In the data rows, 500 means zero.
Some points, each followed by its number:
  476  442  479  608  473  556  594  585  578  537  416  575  473  367  445  514  435  536  442  444  443  463  467  658  474  496  609  447  350  600  446  563 0
  410  394  449  510  441  556  633  562  543  478  386  493  575  352  540  608  421  572  515  481  513  349  410  540  344  516  711  377  420  595  442  651 1
  466  476  519  477  501  488  517  500  540  438  416  470  495  357  504  529  446  448  559  549  461  554  512  546  423  511  517  542  504  418  417  526 2
  499  530  519  571  512  381  497  503  499  436  667  567  532  540  497  501  553  590  527  489  621  474  451  425  493  537  464  520  488  474  426  441 3
  556  540  338  367  560  565  538  517  497  682  412  557  388  422  371  418  441  447  503  472  393  491  612  368  642  395  319  465  519  424  514  470 4
  509  593  587  593  460  430  506  618  443  567  433  435  536  749  420  456  605  494  564  462  612  318  465  482  520  517  555  468  521  566  593  567 5
  364  538  592  572  562  576  518  516  529  654  522  538  531  511  444  599  423  479  420  490  345  480  469  471  529  579  623  409  582  594  440  547 6
  426  476  588  588  498  418  446  512  593  473  570  431  512  471  469  521  519  464  495  502  436  599  479  531  478  584  497  609  433  505  491  499 7
  652  528  450  599  447  568  455  553  495  608  301  537  497  415  443  428  448  440  544  558  426  521  466  589  435  478  596  506  346  482  455  428 8
  458  621  597  544  479  503  443  440  504  547  580  525  419  544  505  506  580  498  547  378  558  471  477  533  491  495  523  548  380  628  626  436 9
  392  474  446  498  626  511  514  377  556  556  793  572  456  689  673  524  418  573  455  571  426  556  538  256  728  597  390  359  681  492  272  493 10
  419  388  605  398  582  518  468  575  639  652  647  552  424  342  439  420  633  347  470  366  570  565  642  508  565  433  215  693  442  339  523  690 11
  580  515  463  396  473  480  589  497  394  542  423  482  597  531  441  460  596  535  332  521  481  534  528  497  420  483  371  625  609  367  546  595 12
  515  479  418  478  437  400  436  516  494  395  450  482  524  457  506  443  522  444  554  489  552  515  497  583  498  504  484  501  472  465  502  559 13
  526  424  466  485  549  499  468  548  495  448  462  555  464  405  541  451  459  525  465  365  495  447  532  611  532  485  452  476  458  445  473  516 14
  574  523  458  476  452  492  459  528  528  541  496  534  512  581  452  477  636  511  497  476  554  467  464  463  516  520  375  605  459  485  554  483 15
  405  599  536  418  310  490  631  436  404  543  373  442  592  409  572  655  528  531  463  520  536  344  353  469  136  385  737  476  449  729  659  625 16
  458  497  454  402  488  503  498  533  515  543  499  494  518  523  448  485  519  425  540  525  494  434  539  520  522  493  470  504  497  478  557  567 17
  420  494  561  485  542  358  493  472  480  431  634  460  646  469  495  493  598  508  359  502  594  589  509  545  384  615  567  675  530  472  459  453 18
  671  447  931  663  451  338  166  542  624  773  362  593  372  769  529  539  712  709  557  300  751  614  452  324  330  663  312  557  547  614  254  281 19
  416  560  565  504  516  619  519  398  412  437  498  411  407  501  613  578  338  541  462  505  410  506  473  520  561  401  625  360  514  591  590  478 20
  283  563  611  198  627  553  521  481  489  789  539  492  640  440  458  518  511  283  615  887  501  544  531  156  584  573  475  693  806  385  633  536 21
  569  436  576  504  461  394  448  601  456  395  451  307  612  505  479  404  535  487  522  572  547  511  489  471  579  502  471  400  542  379  482  494 22
  560  344  422  443  611  686  214  452  730  488  475  551  267  420  607  481  253  282  586  568  171  846  627  378  777  408  208  330  528  294  366  696 23
  549  377  525  715  633  458  398  478  422  258  491  517  485  400  491  505  438  642  356  478  481  632  605  588  533  585  553  599  380  535  284  201 24
  514  553  499  481  512  496  546  449  522  501  525  604  509  556  497  580  554  594  532  521  535  414  399  429  370  520  509  587  442  557  545  377 25
  472  572  495  417  568  489  546  469  510  491  608  505  538  448  501  501  524  466  581  512  566  449  467  432  492  528  575  544  462  486  634  478 26
  442  492  450  528  568  506  460  444  550  510  635  567  476  585  578  555  427  559  422  559  475  594  516  399  608  556  447  451  621  493  396  468 27
  590  486  623  632  209  553  565  518  543  687  237  473  468  180  497  601  568  587  516  498  473  536  478  582  148  403  560  591  390  491  395  708 28
  415  462  565  475  479  473  565  488  448  515  506  485  586  487  480  572  601  533  443  527  551  530  470  456  335  555  483  618  544  520  483  541 29
  542  555  494  610  375  512  500  440  505  706  477  536  505  648  436  550  513  512  462  512  395  637  423  451  432  490  538  570  466  585  507  441 30
  474  517  526  306  448  490  474  496  513  558  348  468  527  591  509  495  538  485  628  609  573  397  473  418  491  385  375  402  695  371  535  699 31
  404  489  401  375  606  612  495  584  383  463  464  507  532  484  591  484  381  479  391  503  461  442  554  508  545  457  591  450  657  495  451  595 32
  356  637  349  448  466  425  570  404  480  424  793  507  553  716  544  566  451  564  560  724  553  462  300  286  519  593  606  354  592  542  460  533 33
  504  499  489  530  498  435  578  388  467  380  649  552  530  392  572  505  518  595  446  437  534  501  523  522  387  498  550  586  499  472  462  474 34
  576  475  481  556  491  579  479  588  450  523  341  486  491  489  408  439  451  510  412  371  389  526  542  645  521  474  520  528  440  563  579  506 35
  461  488  493  475  518  534  486  494  521  539  527  491  474  457  523  515  464  472  493  539  433  613  507  467  500  512  422  545  536  511  464  529 36
  469  434  473  344  514  452  508  490  370  332  423  443  583  501  497  446  536  570  493  486  581  379  547  562  494  430  486  458  666  359  585  655 37
  488  544  518  445  524  534  594  466  437  604  483  508  499  521  454  449  518  484  461  425  431  388  506  523  480  453  546  508  557  516  589  486 38
  570  513  537  629  280  405  480  499  520  323  394  431  491  645  666  477  449  630  669  562  626  368  381  499  477  503  579  229  515  529  400  607 39
  658  549  464  569  507  414  529  519  362  514  376  491  545  810  442  303  599  548  409  348  538  459  558  536  609  493  501  386  576  571  583  347 40
  381  598  673  323  648  539  465  391  434  592  568  525  399  434  549  415  502  426  427  546  515  517  641  302  596  482  324  705  758  343  562  438 41
  459  503  454  441  547  506  529  569  544  533  531  537  575  568  458  516  542  484  451  469  506  397  472  517  480  560  553  503  482  559  495  457 42
  764  459  285  537  500  296  551  426  305  318  508  567  661  672  426  317  677  765  349  454  701  343  380  572  450  543  519  541  378  388  581  406 43
  403  509  449  568  455  515  431  543  607  573  502  406  364  373  552  552  335  391  649  644  420  573  471  501  557  525  508  338  458  466  408  544 44
  440  488  535  461  545  465  483  526  502  461  476  508  531  560  484  543  506  522  524  517  517  458  472  497  440  561  505  512  497  518  506  481 45
  546  566  538  187  665  728  556  413  446  573  434  803  299  242  405  597  551  545  620  403  408  114  642  482  367  301  343  734  490  525  675  529 46
  621  511  471  625  403  610  408  537  665  733  411  612  229  560  433  629  264  448  606  528  360  572  278  560  496  478  619  401  227  620  384  376 47
  570  496  478  315  502  690  701  419  323  659  445  480  536  466  423  468  511  508  417  395  403  274  511  639  412  331  643  467  479  569  754  434 48
  514  478  484  488  506  439  475  540  476  437  490  463  539  553  467  492  490  485  559  572  501  457  514  500  471  497  487  546  473  475  519  455 49
  481  477  685  477  264  351  457  494  434  387  460  396  376  273  559  373  681  526  588  387  786  420  538  569  569  297  413  462  601  406  619  726 50
  536  589  594  538  493  425  486  523  513  544  534  487  500  671  472  441  581  525  618  438  618  320  460  491  535  538  483  458  497  555  640  480 51
  460  478  539  507  549  449  478  535  479  499  533  480  528  494  492  467  480  474  504  513  506  523  516  514  532  508  517  545  514  476  499  446 52
  521  505  473  488  515  495  575  446  553  515  517  547  477  435  494  548  547  478  514  533  513  576  510  479  460  506  431  629  455  486  490  439 53
  562  567  35  345  429  452  731  319  551  356  891  551  473  659  801  354  557  682  86  365  527  806  504  548  720  407  541  136  524  505  348  496 54
  453  523  652  694  436  373  460  429  507  356  481  394  446  528  657  413  401  496  533  380  716  496  523  531  586  558  614  333  588  521  454  463 55
  569  414  573  315  467  453  505  501  343  363  425  519  555  474  532  440  568  581  416  428  621  321  595  632  409  408  507  536  570  324  584  581 56
New points follow, each followed by the numbers of its three nearest points above by angle, seen from the average point of the numbered points, nearest first.
  239  469  796  607  472  550  462  573  566  683  403  504  448  225  501  617  428  475  516  452  416  545  493  497  410  523  538  642  501  572  517  591 28 6 7
  410  487  598  479  468  421  544  527  464  543  451  522  668  518  461  571  649  615  407  529  593  478  458  488  312  558  505  597  575  507  451  555 29 18 45
  540  535  477  469  511  511  498  447  466  476  417  508  498  521  481  504  490  493  521  566  501  549  527  490  424  527  521  514  464  526  510  376 8 49 53
  627  416  682  489  504  424  282  498  422  390  300  572  543  540  592  496  543  608  579  493  637  435  522  406  485  556  254  602  508  414  459  412 19 15 22
  547  396  600  713  613  596  539  484  545  525  594  685  367  703  424  549  392  678  571  365  552  322  498  589  512  539  575  335  348  616  362  232 47 24 0
  490  427  553  584  562  500  326  688  754  631  417  469  440  527  437  446  554  394  539  552  464  640  471  482  611  609  321  498  499  436  318  550 23 36 44
  526  461  521  536  466  500  578  426  411  422  543  465  558  393  484  501  535  571  369  387  516  539  524  578  448  433  575  592  501  553  545  455 34 18 24
  688  463  228  451  435  540  557  422  475  336  615  527  481  496  561  388  474  538  468  621  547  596  523  490  594  449  446  361  495  469  468  519 54 43 13
  481  553  410  431  478  511  529  623  489  599  482  416  513  560  390  446  526  316  462  541  530  504  545  532  587  499  436  496  519  452  628  615 17 4 11
  458  527  573  445  589  547  466  438  481  615  480  519  457  456  494  506  523  469  552  542  445  500  596  403  560  476  432  566  609  442  579  453 41 21 4
  294  362  766  598  482  561  417  724  656  692  177  646  542  532  531  586  311  618  567  603  358  348  353  468  443  548  509  296  717  509  275  747 6 1 31
  534  465  463  487  482  549  547  499  440  522  392  555  557  428  471  519  515  512  451  423  469  425  550  618  443  500  559  595  447  495  491  475 35 0 48
  544  507  468  510  485  451  570  467  513  454  541  526  492  399  496  547  592  485  516  546  561  540  520  494  405  499  486  643  413  453  481  450 53 34 18
  455  487  450  451  556  535  530  526  492  491  523  505  564  493  449  502  464  417  455  545  438  533  513  515  541  545  536  485  533  488  501  500 32 52 6
  406  608  479  458  469  586  491  389  492  593  492  588  358  492  555  600  421  487  462  549  352  511  493  391  466  440  519  480  564  590  456  596 6 20 36
  456  447  551  452  581  512  499  564  577  584  551  521  459  411  477  457  557  431  436  425  516  546  564  486  542  493  365  584  445  431  496  588 11 36 41
  539  547  562  716  302  472  550  491  442  539  543  507  455  637  475  592  489  666  472  502  440  520  350  477  361  488  527  432  460  621  454  501 30 39 47
  475  566  533  594  418  540  515  461  504  586  554  488  392  542  542  513  458  492  518  480  450  538  457  459  572  493  527  410  544  578  515  489 20 47 6
  479  380  491  574  423  439  401  667  546  351  275  394  557  436  510  388  428  486  610  504  470  371  520  698  526  526  588  202  501  483  411  656 39 13 22
  653  633  462  622  292  478  656  390  451  646  641  541  462  388  489  504  657  597  339  434  548  704  392  503  395  494  576  552  416  581  418  477 30 34 28
  748  442  508  666  423  465  281  218  395  220  617  345  203  475  657  425  542  578  379  280  385  829  632  521  519  283  257  671  382  376  683  241 24 34 53
  481  522  523  522  481  422  535  510  489  542  571  453  604  603  461  437  612  459  449  529  553  515  482  469  505  538  491  548  549  478  494  463 18 3 5
  651  477  441  464  384  460  481  480  420  479  542  538  613  605  507  437  657  601  464  420  607  335  506  544  433  456  466  532  585  429  506  511 43 56 15
  556  463  631  628  534  436  511  455  486  493  475  583  600  649  518  602  620  650  539  573  549  573  461  386  331  615  384  702  549  544  360  293 19 25 29
  508  532  507  503  532  537  484  485  530  552  467  555  443  499  472  552  443  481  515  470  399  517  497  506  503  455  553  466  450  581  521  473 47 6 0
  482  639  375  395  563  510  586  427  471  521  671  550  655  690  531  543  483  536  401  572  506  443  416  381  516  567  603  422  585  505  491  468 33 10 42
  416  439  432  417  485  472  528  474  538  460  542  489  580  575  533  524  527  557  524  647  470  463  449  482  474  509  464  424  588  449  401  602 33 31 10
  477  558  411  434  533  521  571  477  479  510  629  522  582  647  479  526  514  520  434  565  488  431  437  436  507  585  606  441  553  502  509  485 33 42 10
  550  522  306  446  470  492  587  404  529  466  714  489  515  566  576  447  484  577  345  443  533  632  517  487  566  450  533  424  508  507  449  548 54 27 10
  450  500  597  562  520  445  437  511  536  483  538  461  497  467  478  493  498  465  505  522  472  563  498  496  485  559  492  582  435  539  543  504 7 52 18
  473  480  563  656  478  378  517  539  485  500  519  389  509  503  417  451  698  493  466  380  674  584  487  637  475  606  537  492  479  599  461  516 18 7 55
  458  463  659  515  380  440  417  530  515  468  501  427  487  398  558  448  614  496  574  401  653  389  505  510  539  403  468  532  489  419  603  637 50 56 11
  558  499  418  491  458  417  559  502  440  442  534  531  544  550  455  416  597  599  416  506  546  459  462  557  461  505  481  522  508  430  502  503 43 12 56
  485  517  678  421  494  492  454  523  409  526  371  388  446  428  522  476  529  433  666  542  472  533  591  521  486  354  358  603  489  401  627  538 50 31 41
  527  510  419  489  408  533  502  545  559  710  474  494  439  491  478  541  500  426  586  471  456  432  453  501  560  403  453  418  440  535  485  645 47 44 17
  535  500  518  637  367  452  440  520  545  511  487  486  457  561  475  542  491  497  505  449  541  514  443  571  491  558  580  430  371  598  420  440 47 0 39
  674  358  452  474  573  503  384  555  537  317  458  552  423  320  493  453  352  615  462  265  398  458  671  611  534  487  412  454  449  471  515  473 14 35 24
  489  538  538  596  490  591  515  512  589  599  465  575  405  500  497  602  420  510  476  439  394  504  423  526  483  478  575  441  428  637  429  474 47 0 6
  521  499  545  482  562  474  469  491  460  453  545  490  499  495  500  484  497  520  489  485  526  471  540  474  525  509  484  565  570  447  569  447 41 52 18
  500  414  453  527  480  489  395  649  483  381  337  394  513  461  555  363  407  536  546  456  529  387  469  625  521  467  611  272  470  507  460  611 39 13 1
  598  456  523  550  493  552  414  560  451  540  337  480  504  521  435  430  454  414  403  387  409  523  543  642  473  497  587  529  440  568  609  456 35 8 0
  632  408  220  437  403  526  569  338  471  346  592  552  472  481  641  449  451  569  446  630  562  597  501  463  581  379  443  362  508  412  428  540 54 27 10
  575  458  399  360  666  526  507  352  585  217  649  750  318  536  668  575  554  660  698  367  526  131  497  538  431  415  383  375  372  427  643  490 46 25 14
  491  477  488  451  561  524  487  527  490  483  493  484  494  443  469  484  455  424  511  493  444  510  543  524  536  487  498  528  509  465  540  471 52 23 4
  473  540  459  484  499  486  553  489  425  407  563  474  565  491  515  454  492  523  468  553  481  419  466  530  484  490  614  471  554  524  545  514 33 32 37
